In the rows, 128 means zero.
The rows of T fall into several groups, and each row is roughly a mix of its group's hidden directions.
T:
[[141 151 142 163 136 133  46 159 147 104 140]
 [ 93  91 116 139  87 135 198 160 124 136 143]
 [ 92  87 144 134 162 137 148 102 188  86 123]
 [ 93 168 180 110  63 112 128 152 129 137 128]
 [169 163 147 107 157 108 160 153 142 133  64]
 [ 69 114 158 107  98 118 121 116 142 123  61]
 [136 114 166 191 109 120 137 181 123 145  87]
 [134 110 144  88 162 122 112 185 144  87  82]
 [105 121 122 117 116 117  98 188 103 155 191]
 [ 68 114  94 156  86 136 135  90 153 151 102]
 [114  97  71 108 159 124 123 117 187 152 160]
 [116 106 161 137 148 144 169  67  79 147 111]
 [ 66  99  94 105 105 113 170 101 132  91 122]
 [179 145 163 164 162 150 119 133 188 117 140]
 [142 165 129 132 163 128 113  87 135 120  50]
 [156 110 138 126 105 146 156 206 155 126  93]
 [186 144 131  88 128 124 149 146 115  91  70]
 [151 114 148 166 152  80 160 134  67 146 111]
 [154  52 130 142 140 110 139 121 105  92  86]
 [127 129 162 118 121 117  70 189  84 149 117]
 [ 66 156  87  81 153  97 143 116 120 108 126]
 [122 139 146  82 110 132  86 162 114 112 196]
 [180 115 137 134  96 167 146  67 134 161 141]
 [155  72 165 155 140 125 107 117 167  76 124]
 [ 73 123 155 163  97 123  99 168 106 111  87]
 [106 122  77  91 201 130 125 106 127 111 111]
 [106 136 122 133 103 153  85  97 204 107 138]
 [ 77  99 143  71 124 139 111  91 123  90 101]
 [115 108 185  61 101 115 143 149 136 106 104]
 [ 70 194 145 135 104 148 116 132 115 130  88]
 [ 90 161 134  66 106 119 106 127 183 115 109]
 [182 159 123 124 127 120  83 183 108 159 106]
 [171 103 113 189 109 112 131 125 101 178 153]
 [121 118 116  72 114 121 126 199 147  86 115]
 [ 53 127 115 157 157 114  88 148 145 125 159]
 [171  61 150 133  84  98 136 153 140 124 108]
 [148  69 103 124 144  70 129 122 115 104 172]
 [ 49 118 126 103 125  98 134 126 112 156  83]
 [ 63 145 119 175  93 166 113 147 115 150 115]
 [118 107  91 123 138 104 151 161 177  63 117]
 [164 127 121 115  93 170 117 102 195 103 152]
 [108 136 120 105 159 142  54 136  80 118  99]
 [ 73 121 109 158 104 136  91  89  80  99 124]
 [145 141 160 167 134 176 123 146  74 171 107]
 [123 168 112  82 111 181  94 127 174 103 135]
 [146 127 135 123 141 101 183 120  63 154  89]
 [ 98 158 165 117  96 180 119 134 172 172 130]
 [189 100 148 187 129 170 153 136 118 129 137]
 [ 94 151 138 141 132 132 194 140  80  84 144]
 [158 136 152 141 139 122 178  94  70 170 143]
 [176 113 107 186  79 132  97 120 156 112 140]
 [118  89 188 112 121 134  81 153 177 118 120]
 [118 159  75 128 138  78  94 117  83 148 157]
 [ 88 162 146 108 139 130 114 117  67 180 103]
 [ 80 146 134  69 114 127  94 165 116 134  85]
 [ 86  76 103 132 149 107 152 139 114 147  67]
 [132  89 152 129 125  98  74  97 153 110 183]
 [146 142 172 178 101 104 134  86  92 130  87]
 [153 102 119 108 107  99 190 117 152  96  79]
 [ 96 137 131 142 119  80 129 112 131 211 120]
 [ 93  98 121 103 144 123 152  96 167  68  94]
 [120 167 177 111 113 125  99 148 160  99 186]
 [143 158 142 137 146 177  58 121 129 106 164]
 [148 155 173  87 137 127  80 116 169 120 171]
 [142 166  74 120 147  93 157 103 134 156 177]
 [193 128 178 153 145 138  94 163 126 106 148]
 [ 95 150 105 140 151 119 112 136 197 173  96]
 [119  93 159  97 134  90  99 116 200 135 130]
 [121  98  86 125 199 131 133 104 128  78 120]
 [154 130 180 133 109 166 173 136 119 124 188]
 [ 72 121 139 123  82 118 118 118  67  88 122]
 [197 142 162 117 172 133 110 157 146 103 106]
 [171 182 191 112 120  89 125 108 128 128 137]
 [131 133 173 165 124 134  92  96 118 110  60]
 [143 131 153 161 113 165  52 133 125 116  91]
 [135 168 113 120 155 206 167 134 124 121 104]
 [129 189 118  97 165 158 119 151  73 137 137]
 [150 107  90  86 150 137 138 121 165  61 144]
 [109 101 135 104 124 138 113  82 201 164 139]
 [123 130 133 128 186 184 158 119 139  79  98]
 [112 159 126 141 120 168  68  77 142 156 102]
 [170  64  96 128 105 147 123 170 157 110 143]
 [153 160  65 115  85  96 149 160 119 116 105]
 [149 111 186  85 170 145 122 108  91 106 101]
 [ 70 113 112 123 130 118 109 121 173  97 188]
 [152 147  90 110 147 131 185 146  71 108 102]
 [135 195 130 150 181 138 112 124  76 134 136]
 [ 75 182 149 169 115 150 156 118 129 133  90]
 [150 115 137 153 149 171 122 103 196 103  93]
 [172 102  63 123 164 153  96 111 144 103 128]
 [182 105 132 198 128 132 102 113 156 116 156]
 [107 108 135 164 136  94  64 126  71 128 119]
 [124  89 138 124 105 146 205 158 143 108  96]
 [128 105 144 168 112 135 127  87 177 133 192]
 [141 111 120 134 149 113 146 143  52 166  85]
 [129 107 100 138 177  92 131 179 178 100 124]
 [189  96 142 105 120 135 167 139 163 165 161]
 [143 155 122 113 142 111  46 163 115 148 153]
 [120 131 105 173 164 139  80 162 150 100 176]
 [168 138 151 144 111  89 142 148  70 102 173]
 [155 116 163 103 160 142 117 142 172 121  60]
 [135  79 116 109 138  74  72 110 165 123 135]
 [121  83  99 180 160  78 146  96 121 118 143]
 [115 132 106 181 116 182 144 171  87 137 105]
 [111 155  78 144 125 146 146  62 137 172 141]
 [111 146 119 117  99 127 121 121 115 135 223]
 [ 96 103 117 148 106 133 201  90  96 146 113]
 [163  87  91 132 134 113 200 122 126 110  99]
 [ 97 102 100 106 102 151 155  71 145 164  93]
 [ 87 165 125  92  83 103 142 143 127  73 148]
 [132  81 143 178 133 184  97 150 155 139 104]
 [147 102 134 124 137 123 195 129  81 159 175]
 [108 155 108 154 153 171  92 127  81  88  92]
 [106  99 120 169 119 126 206 131 111 153 156]
 [ 93 128  98 108  74 122 153 104  67 148 119]
 [178 159 130 163 140 157  61 127 112 131 105]
 [183  71  94 116 156 121 130 117 161 104 156]
 [129 158  97 102 117 111 116  63  96 114  78]
 [107 139 132 139 144 137  44 103 173 138 121]
 [103  94 126  81 201  98 113 117 117 141 118]
 [ 73 123 113 167 151 135  60 137 121 156 135]
 [187 110 145 116  78 135 150  97 175 108 117]
 [ 82 125  96 102 157  92 109  73 125  89 136]
 [150 151 160 134 120 176 114 133  64  86 106]
 [108 111 193 114 152 167  78 100 137 128 147]
 [ 91  94 144  62  97 132 128 107 161 131 165]
 [ 93 172 127  96 164 113 155 141  67 140 104]
 [121  92 115 135 102 145 121  78  76 102 178]
 [143 151 160 196 106 172 160 131 120 154 111]
 [166 134 155  96 144 143 161 181 112 106  78]
 [137 135 159 114  88 130 141 155  79 109 194]
 [179 132 171 111 108 192 123 167 117 119 130]
 [172 109 113 136 121 122  90 128 126 210 132]
 [ 89 124 130 153  90 125 165 166  81 125  80]
 [129 127 126  81 169 131 176 126 140 195 129]
 [176 141 164 137 129 160 159 114 183  88 112]
 [176  88 128  99 156 141  84 153  80 129 145]
 [ 72 106  95 129  99 114 110 154  91 181 130]
 [147 201 146 110 148 162 110 109 167 157 123]
 [148 155 130 181 157 143 118 103 149 111 196]
 [ 77 146 141 150  95  96  73 113 147  99 100]
 [119 165 137  85 108 155  63 161 153 106 117]
 [103 125 106 143 120 149  70 130 197  99 139]
 [115 112 147 167  99 126  60  99 165 142 100]
 [138 116 190 141 149 171 125 119 181 106 160]
 [166 154 140  72 127 144 135 178  76 130 129]
 [159 123 180 124 129 174 113 142 183 110  91]
 [141 120  67  93 161 116 177 127 103 133 167]
 [102 120  97 158 122 124 145  74 136 147  60]
 [167 190 128 155 142  70 153 125 109 141 117]
 [117 125 119 141  99 136 189  74  87 145  95]
 [138 142  98  98 166 100 166 156 124 114  63]
 [103 121 145 133 132 158  97 132 207 168 110]
 [148 117 160  83 154 139 148 104 136  65  88]
 [117 126 172 140  80  81 133 165  96 118 170]
 [144 142 132  50 119 122  99 137 105  79 106]
 [157 142 179 106 104  78 148 157 142  81 114]
 [121  97 196 113 135 177 152  99 145  99 127]
 [153  87 164 117 159 116  92 119 182 114  88]
 [144 131  72  75 160 141 168 138 105 109 159]
 [ 72 183 101 125 128 144 153 126 107  78 113]]
Each list below has three rows that fit no group; the rest each fit one group, if only roughly. Name those rows in the order they come.
  z493: [162 107 170  96 171 130 103 168  87 140 103]
  z717: [108 113 167 107 121  88 198 108 107 147 154]
  z273: [126 140  69 160 127 150  83 121 108  72 114]
  z606: [148 126 183 138 159 167 135  61 145 120 133]
  z475: [ 95  95 163  95 127  62 122 140  88 127 146]
  z730: [156 125 132 143 150  76 159 101 142 138  59]
  z23: [171  68  83 110 166  98 114 126 146 129 111]
  z153: [130 108 134 160 186 155 189 116 110  96 118]
  z793: [ 66 103 172 139  89 152 138 121 161 114  98]
  z817: [128  74 114 174 159 101 133 181 117 114 156]
  z131: [136 145 143  45 164 127 149 129 121 134  88]
  z512: [104 105 140  87 127 129 117 166 200 151 155]
 | z23 z793 z131
  z729: [125 140 114 133  83  99  98 108 168 197 122]
  z190: [ 80 113 132 131 137 175 113 104 196 152 137]
  z141: [102 116 155  60 162 110 110 163 155 146 102]
  z18: [ 80 109 103  77 110 125 111 145 146 119  67]
  z204: [ 76 130 138 171 121  94 149 109 162  73 118]
  z731: [174 140 137 108 177  93 160 116  97  87 155]
  z535: [142 164 125 173  81 162  83 131 118 166 106]
  z631: [154  81 118 114 153  88 162 137 164  80 103]
  z365: [ 76 107 114 119  74 152  94 148 147 146  86]
  z166: [122 142  81 136  99 118  59 130  88  96 120]
 | z190 z141 z631
  z935: [157  82 173 143 135 110 175 164 163 138 153]
  z962: [124 146 187 115 133 171 179 137 152 167 111]
  z554: [124 130 100 149 155 120 192  92 170 170 125]
  z370: [159 117 123 172 158 141 117 209 142 133 128]
  z458: [106 174 125 136 135 191 137 158 158 112  82]
  z701: [145  82 154 186 131 104 141 114 106 166 167]
  z65: [185 160 145 171 183 120 108 110 123 153 138]
  z887: [145  95 128 167  76 147 183  88 125 124 110]
  z336: [127 112 106 126 143 135 117 197  82  76 118]
  z552: [131  63 166  88 134 144 105 128 171 107 104]
 | z935 z458 z887
  z267: [ 78 115 154 154  86 173 114 110 148 163 160]
  z990: [ 68 119  95  87 141 132 120 171  99 143  91]
  z382: [ 92  96 101 120 144 141  88 142 109  74  80]
  z59: [119 157 106 141 189 143  82 110 136 128 183]
  z862: [121 130 126 133  64 161 188  91 141 110 146]
  z988: [148 111 120  65  81 146 146 146 167  98 102]
  z306: [163 114 130 102 133 103  78  84 178  95 115]
  z893: [ 93 187  92 103 126 155 178 117 152 118 112]
  z604: [135 119 129 173 134  93 113  84  71 158 162]
  z527: [169 128 169 140 105 126  68 152 104 157  92]
  z294: [116 157 120 175 159 101  79 143 149  81 102]
  z470: [134 173 142  70 162 104 100 100 151 100 102]
 | z59 z306 z604
  z982: [129 175 114 151 133 154  96  75 172  92 113]
  z28: [165  94 125  89 156 152 158  85 144 110  81]
  z2: [132  85 142 108 175 134 113 127 105  55 140]
  z132: [ 98 112  97 127 126  66  86 108 137  77 133]
  z95: [ 96 132 112  90 139 131 119 101  92  76  70]
  z971: [ 90 193 119  93  90 100 100 104 127 109 130]
  z495: [116 153 118 130 154 150 140 144  48 175 124]
  z163: [108 128 110  90  97 136  70 110 119 132  65]
  z281: [155 155 191  80 122 147 119 119 111 102  86]
  z124: [101  98 115 121 130  85 102 175 147 118 191]
  z235: [ 86 118 119 135 105 117 194 102 177 137 100]
  z595: [ 83  96  94 134 116 161 180 113 169 135 101]
  z388: [144  58 174 144 151  92 111 135 105 112 148]
 | z971 z235 z595
  z262: [103 135 187  93 118 104 123 149 189 141 105]
  z737: [ 50 128 100  97 138 148 136 136 144 143 173]
  z448: [150 153 110 105 145 154 193  87 141 112 169]
  z814: [129 175 159 125  72 165 167 158 129 102 143]
  z863: [142  75 121 191 156 124 155 144 149  90 144]
  z522: [103 169 163 118 107 106  92 108 171 101  82]
  z215: [115  95  79 118 104 153 128 171 189 146 126]
  z374: [147 131 139  78 104 154 133 126 140  74  68]
  z815: [146 162 133 138  85 142 138 165 115 135 203]
  z134: [ 97 148 165 103 120  98 162 122 189 166 109]
  z407: [110 178 152  79 113  83 152 123 150 160 102]
  z942: [157 164 203 122 138 125 122 152 128  82 114]
  z529: [ 87  85 141 116  98 153 108 133 176 165 167]
 | z863 z215 z942
  z462: [ 85 153 127 144 181 144 110  69 132 161 112]
  z659: [118 136 143  95 153 127  96 122 182  64 157]
  z616: [147 105 115 107 132 127  80 155 208 129 130]
  z710: [101 157 167  96 106 111 115 147 101 197 123]
  z303: [ 86 163  95 128 129 206 106 129 113 127 120]
  z113: [157 109 167 132  94  87 117  77  90 105 156]
  z716: [128 125 108 192 116  92 108  93  92 127 174]
  z556: [147 131 158  66 136 147 171 168 102 127 164]
  z105: [147 131 160 107 107 155 101 159  78 183 102]
  z837: [ 91 104  80 168 118 112 168 125 174 131  98]
  z795: [102 130 113 190 177 145  89 147 161 147 118]
  z469: [137 145 158  91  90 131 161 136 184 178 135]
  z558: [138 125  90 123 170  76  78 174 125 126 110]
 | z462 z616 z795
  z191: [ 78 121  97 118 135 153  60 172 139 131 128]
  z362: [152 180 147  76 132 145 164 122  76 140 118]
  z147: [153  87 113 153 142  78 164 173 123  92 107]
  z104: [166 111 156 163  91 151 114 158  82  87 145]
  z120: [132 133 147 125 123 101 113 147 203 119  69]
  z84: [150 110 108 186 146 102  95 137 123 114  65]
  z288: [151 141 113 132 159 161 107 164  63 171 135]
  z744: [108 109 134 150 108 139 139  84 185 188 112]
  z745: [ 76  78 132 117 145  96 108 102 167 163 150]
  z36: [ 83 139  91 133  96 164  77 148 161 144 154]
  z947: [135 108 105 142 149  83 208 110 117 113 110]
  z243: [ 96 104 101 196 159 103  80 137 130 129 122]
 | z120 z745 z36
  z851: [129 124 100 159  74  94 106 153 129 145 189]
  z618: [110 167 143  83 127 166  70 151 103 124  97]
  z400: [100 129 145 151  97 150  49 118 104 157 131]
  z784: [127 117 118 166 154 109 103 192 134 175 163]
  z269: [ 93 112 141 155 148  60 181 109 121 128 108]
  z612: [167 104 134 189 148  81 155 143 115  91 122]
  z210: [113 164 146 103 185 139 155 163 123 118  72]
  z57: [113 128 160 146  87 101  91  94 101 113 186]
  z968: [179 188 105 152 121 113 123  96  88 153 135]
  z844: [ 77  99 132  71 138 130  69 136 116 107 119]
 | z851 z400 z210
  z26: [127  76 114  64 146 133 118 105 177 127 151]
  z794: [150 124  89 133 144 159 103 141  69 164  83]
  z248: [ 80 144 153  62 146 127 128  87 164 135 136]
  z820: [144 187  93 115 162 165 110 123  96 123  85]
  z567: [126 129 109  70 152 105 155 155  75 123 170]
  z773: [149 128 140  69 150 112 138 149  88  78 166]
  z140: [127  72 172 106 117 116 151 187 141 115 100]
  z833: [119 132 139 130 201 172 101 111 132 126  79]
  z909: [159 111 161 119 137 186 165 124  72 149 114]
  z268: [112 119 110 154 180 152 112 128 149 200 149]
  z656: [ 99 125  71 179 143  92 112 143 136 174 137]
  z897: [ 61  91 144  85 106 138 133 102  99 120 156]
 | z248 z909 z268
  z678: [133 111  80  66 122 167 174 137 149 114 134]
  z55: [129 201 121 141 127 141 182 113 144 107  92]
  z894: [ 86 131 162  86 106 100 141 137  95 163  79]
  z213: [168 177 136 171 143 132  83  99 124 166 150]
  z371: [146 122 178 174 123 159 148 129 164 182 108]
  z525: [128 100 149 132 156 151  62 126 119 129 191]
  z540: [126 156 127  44 117 147 165 144 101 143 123]
  z68: [ 83 100 161  66 126 140  78 143 124 111 133]
  z471: [118 126 142 180  98  80  92 173 129 164 135]
  z593: [ 72 108 116 136 136 146  69 150 165 126  89]
 | z55 z525 z471
  z750: [153 143 110 131 102 139  97 103 169  92  62]
  z984: [172 123 119 136 116 133 124 122 137  56 185]
  z392: [ 76  92  88 144 102 115 153 170 161 135 101]
  z8: [153 142 121 132 105 141 121 117 195 147 193]
  z934: [178 121  55 168 123 137 120 106 117 127 153]
  z34: [171 103 141 106 187 104  81 118 108 113 100]
  z587: [147 141 119 194 121 176 146 123 101  77 130]
  z4: [142 159 173 139 106  83 114 164 120 130 187]
  z327: [ 81 137 179 128 113  86  83 164 146 118 145]
  z259: [109 152 117 104 164 158 172 111  86 168 167]
  z783: [153 134 130  83  75 149 160 140 110 108  73]
  z339: [ 89 162 111 116 152 173 121 130 100 168 180]
 | z984 z8 z34
  z197: [149 113  95  82 137 123  94 151  82  82 160]
  z164: [148  95 113 134 120 121 108  98 127  46  95]
  z198: [124 166 114 156 148 178  95  72 122 160 145]
  z178: [ 94 140  90 135  93 154 122 136 179  70 114]
  z972: [155 138 154 135 169 119  93 131  80 156 186]
  z434: [153 154 181 126 127 161 131 191 153 146 101]
  z931: [114 136 151  88 124 122  97  72  97  76 100]
  z261: [ 85 131 179 114 151 129 105 185 171 114 120]
  z184: [155 120 175 113 129  89 186 155 101 130 165]
  z884: [159  86  84 148 145 155 139 160 149  92 172]
  z596: [139 171 124  75 114 133 112 149 171  75 106]
  z310: [155 172  86 135 144 182  99 105 158  97 119]
 | z164 z178 z261
  z546: [185 128 122 122 148 113 162 183 122 117  76]
  z870: [117  47 122 136 116 103 124 161 137 131 175]
  z254: [122 130  56 142 146 122 177 110 115  92 160]
  z831: [148 124 163 105 181 117 173 117 120  75 158]
  z682: [169 135 144 121  92 145 190 152 161  86 119]
  z683: [195 176 137 118  77 149 139 141 131 133 103]
  z94: [170 148 155  74 108 117 171 169 113 109 153]
  z899: [124 122 116 174 175 162 142 112  94 100 182]
  z9: [185 159 110 145 157 159  97 136 113 153  79]
  z929: [104 141 102 142  77 148 132  73 169 135  89]
  z110: [138 120 154 125 154 129 119 140 133  47  77]
  z354: [119 105 174 100 105 138 122 160 125 156 198]
  z250: [ 88 125 146  96  82 162  75 117 167 144 136]
 | z899 z9 z110
